In the data rows, 128 means zero.
Here are some points:
[125, 103, 078, 151, 118, 075, 166, 131]
[105, 110, 034, 133, 084, 096, 140, 126]
[121, 134, 179, 101, 124, 183, 143, 118]
[162, 135, 226, 138, 187, 161, 109, 123]
[146, 152, 186, 120, 141, 169, 159, 122]
[135, 141, 147, 130, 128, 146, 111, 119]
[160, 166, 145, 099, 171, 102, 092, 139]
[135, 129, 129, 127, 133, 132, 132, 138]
[167, 156, 232, 123, 158, 186, 149, 122]
[105, 102, 075, 107, 134, 090, 121, 125]
[082, 099, 041, 114, 105, 051, 143, 140]
[151, 142, 179, 139, 147, 170, 113, 125]
[133, 115, 080, 089, 129, 105, 143, 121]
[129, 155, 187, 108, 146, 171, 135, 119]
[134, 116, 108, 146, 141, 099, 152, 125]
[107, 121, 115, 102, 080, 176, 168, 112]
[126, 125, 176, 138, 177, 142, 088, 124]
[134, 144, 210, 114, 139, 199, 138, 118]
[114, 145, 130, 108, 103, 162, 124, 126]
[143, 156, 241, 116, 194, 131, 090, 137]
[102, 106, 089, 143, 088, 114, 156, 144]
[165, 125, 190, 153, 162, 154, 119, 127]
[144, 145, 159, 120, 136, 156, 114, 116]
[100, 086, 043, 111, 114, 081, 140, 133]
[168, 162, 165, 092, 177, 103, 091, 137]
[090, 106, 039, 125, 078, 119, 124, 134]
[127, 110, 058, 159, 092, 111, 118, 128]
[105, 120, 121, 105, 094, 160, 162, 124]
[143, 121, 132, 151, 135, 129, 110, 138]
[139, 143, 171, 138, 168, 106, 121, 128]
[140, 162, 188, 110, 135, 185, 118, 126]
[155, 139, 175, 136, 196, 130, 085, 133]
[104, 128, 100, 139, 097, 123, 104, 135]
[162, 165, 181, 153, 142, 159, 105, 128]
[138, 113, 073, 105, 122, 094, 150, 146]
[143, 143, 160, 129, 136, 154, 117, 115]
[092, 115, 051, 118, 066, 136, 146, 129]
[157, 146, 188, 138, 193, 131, 086, 133]
[152, 144, 198, 153, 181, 118, 124, 129]
[146, 150, 205, 143, 182, 115, 118, 126]
[146, 116, 152, 140, 159, 121, 124, 131]
[115, 130, 157, 104, 108, 170, 152, 121]
[140, 139, 128, 115, 149, 117, 135, 152]
[097, 097, 050, 123, 077, 116, 162, 137]
[147, 161, 150, 138, 151, 132, 076, 128]
[105, 117, 084, 134, 100, 058, 151, 125]
[147, 111, 133, 159, 139, 138, 134, 130]
[101, 118, 068, 160, 116, 058, 149, 140]
[102, 123, 132, 109, 099, 162, 156, 122]
[081, 097, 052, 106, 048, 148, 186, 114]
[169, 131, 186, 153, 171, 158, 119, 124]
[098, 109, 057, 164, 108, 051, 155, 138]
[124, 130, 127, 123, 157, 103, 109, 124]
[149, 144, 163, 132, 177, 146, 108, 138]
[108, 102, 063, 164, 102, 086, 145, 138]
Here are 16 more points, each followed by its number:
[125, 123, 146, 138, 120, 149, 138, 136] 0
[089, 109, 126, 093, 119, 103, 138, 119] 1
[091, 115, 049, 130, 083, 069, 140, 117] 2
[144, 149, 201, 123, 168, 165, 103, 117] 3
[117, 132, 161, 112, 110, 170, 152, 124] 4
[138, 124, 163, 169, 142, 139, 124, 130] 5
[135, 109, 066, 128, 087, 112, 181, 128] 6
[152, 119, 179, 119, 141, 149, 137, 126] 7
[134, 125, 195, 127, 144, 155, 146, 107] 8
[151, 132, 137, 151, 173, 104, 102, 144] 9
[150, 146, 208, 127, 170, 168, 098, 112] 10
[080, 119, 052, 110, 083, 107, 124, 144] 11
[140, 138, 133, 133, 159, 131, 120, 138] 12
[088, 095, 000, 120, 091, 062, 149, 140] 13
[079, 115, 050, 123, 090, 088, 144, 144] 14
[118, 126, 158, 074, 119, 151, 152, 108] 15
Which two of these numbered points are nearest to each point below, ignoring the direction in which the first points spread most? Their numbers follow each, nearest first.
[169, 169, 161, 099, 182, 105, 094, 141] > 13 9
[075, 102, 044, 124, 079, 081, 137, 133] > 14 3
[136, 140, 221, 128, 124, 173, 155, 096] > 8 4
[105, 129, 135, 105, 098, 167, 157, 123] > 4 15
[135, 112, 160, 116, 128, 139, 138, 129] > 7 0
[151, 137, 146, 133, 171, 142, 124, 140] > 12 13
[130, 142, 202, 112, 132, 189, 147, 124] > 4 8
[116, 141, 132, 104, 129, 102, 115, 139] > 14 2
[095, 112, 070, 125, 096, 086, 142, 111] > 2 3
[144, 112, 167, 116, 127, 145, 145, 119] > 7 8
[156, 127, 207, 112, 143, 168, 130, 120] > 7 8
[127, 140, 144, 150, 149, 096, 130, 130] > 2 13
[117, 124, 083, 115, 127, 096, 121, 133] > 13 12
[121, 108, 093, 165, 114, 113, 135, 134] > 5 12
[133, 107, 097, 156, 108, 115, 128, 136] > 5 12
[120, 138, 164, 106, 152, 135, 104, 120] > 3 14
[089, 125, 091, 106, 102, 127, 121, 141] > 11 14
[145, 136, 142, 135, 165, 136, 118, 138] > 12 13
[161, 157, 208, 122, 176, 163, 110, 130] > 3 12
[100, 115, 110, 114, 080, 152, 165, 125] > 4 0
[109, 144, 130, 091, 120, 148, 113, 136] > 11 3
[111, 143, 149, 096, 130, 163, 101, 134] > 11 3
[148, 133, 204, 133, 168, 162, 125, 111] > 8 10
[110, 143, 141, 107, 118, 140, 139, 120] > 3 4
[139, 108, 121, 153, 124, 125, 122, 137] > 5 12
[103, 111, 071, 136, 094, 077, 165, 132] > 2 14
[117, 114, 092, 136, 110, 133, 113, 117] > 10 3
[104, 093, 009, 155, 114, 052, 126, 143] > 9 13
[177, 143, 255, 104, 180, 196, 117, 115] > 7 8
[108, 100, 079, 108, 137, 092, 118, 132] > 13 12
[124, 138, 178, 118, 113, 174, 146, 124] > 4 0
[093, 112, 096, 106, 071, 164, 172, 115] > 4 15
[094, 108, 078, 107, 065, 162, 172, 114] > 4 15
[064, 101, 080, 105, 065, 092, 161, 109] > 1 8
[119, 122, 072, 114, 121, 090, 137, 138] > 13 12
[138, 120, 115, 149, 165, 100, 094, 139] > 9 13
[102, 113, 080, 129, 095, 091, 144, 108] > 2 10
[117, 161, 207, 095, 140, 152, 118, 134] > 1 11
[162, 154, 183, 154, 185, 157, 089, 128] > 12 9
[130, 097, 085, 158, 111, 099, 142, 135] > 5 12
[165, 157, 230, 120, 181, 174, 107, 129] > 3 10
[084, 125, 093, 113, 106, 042, 178, 140] > 1 2
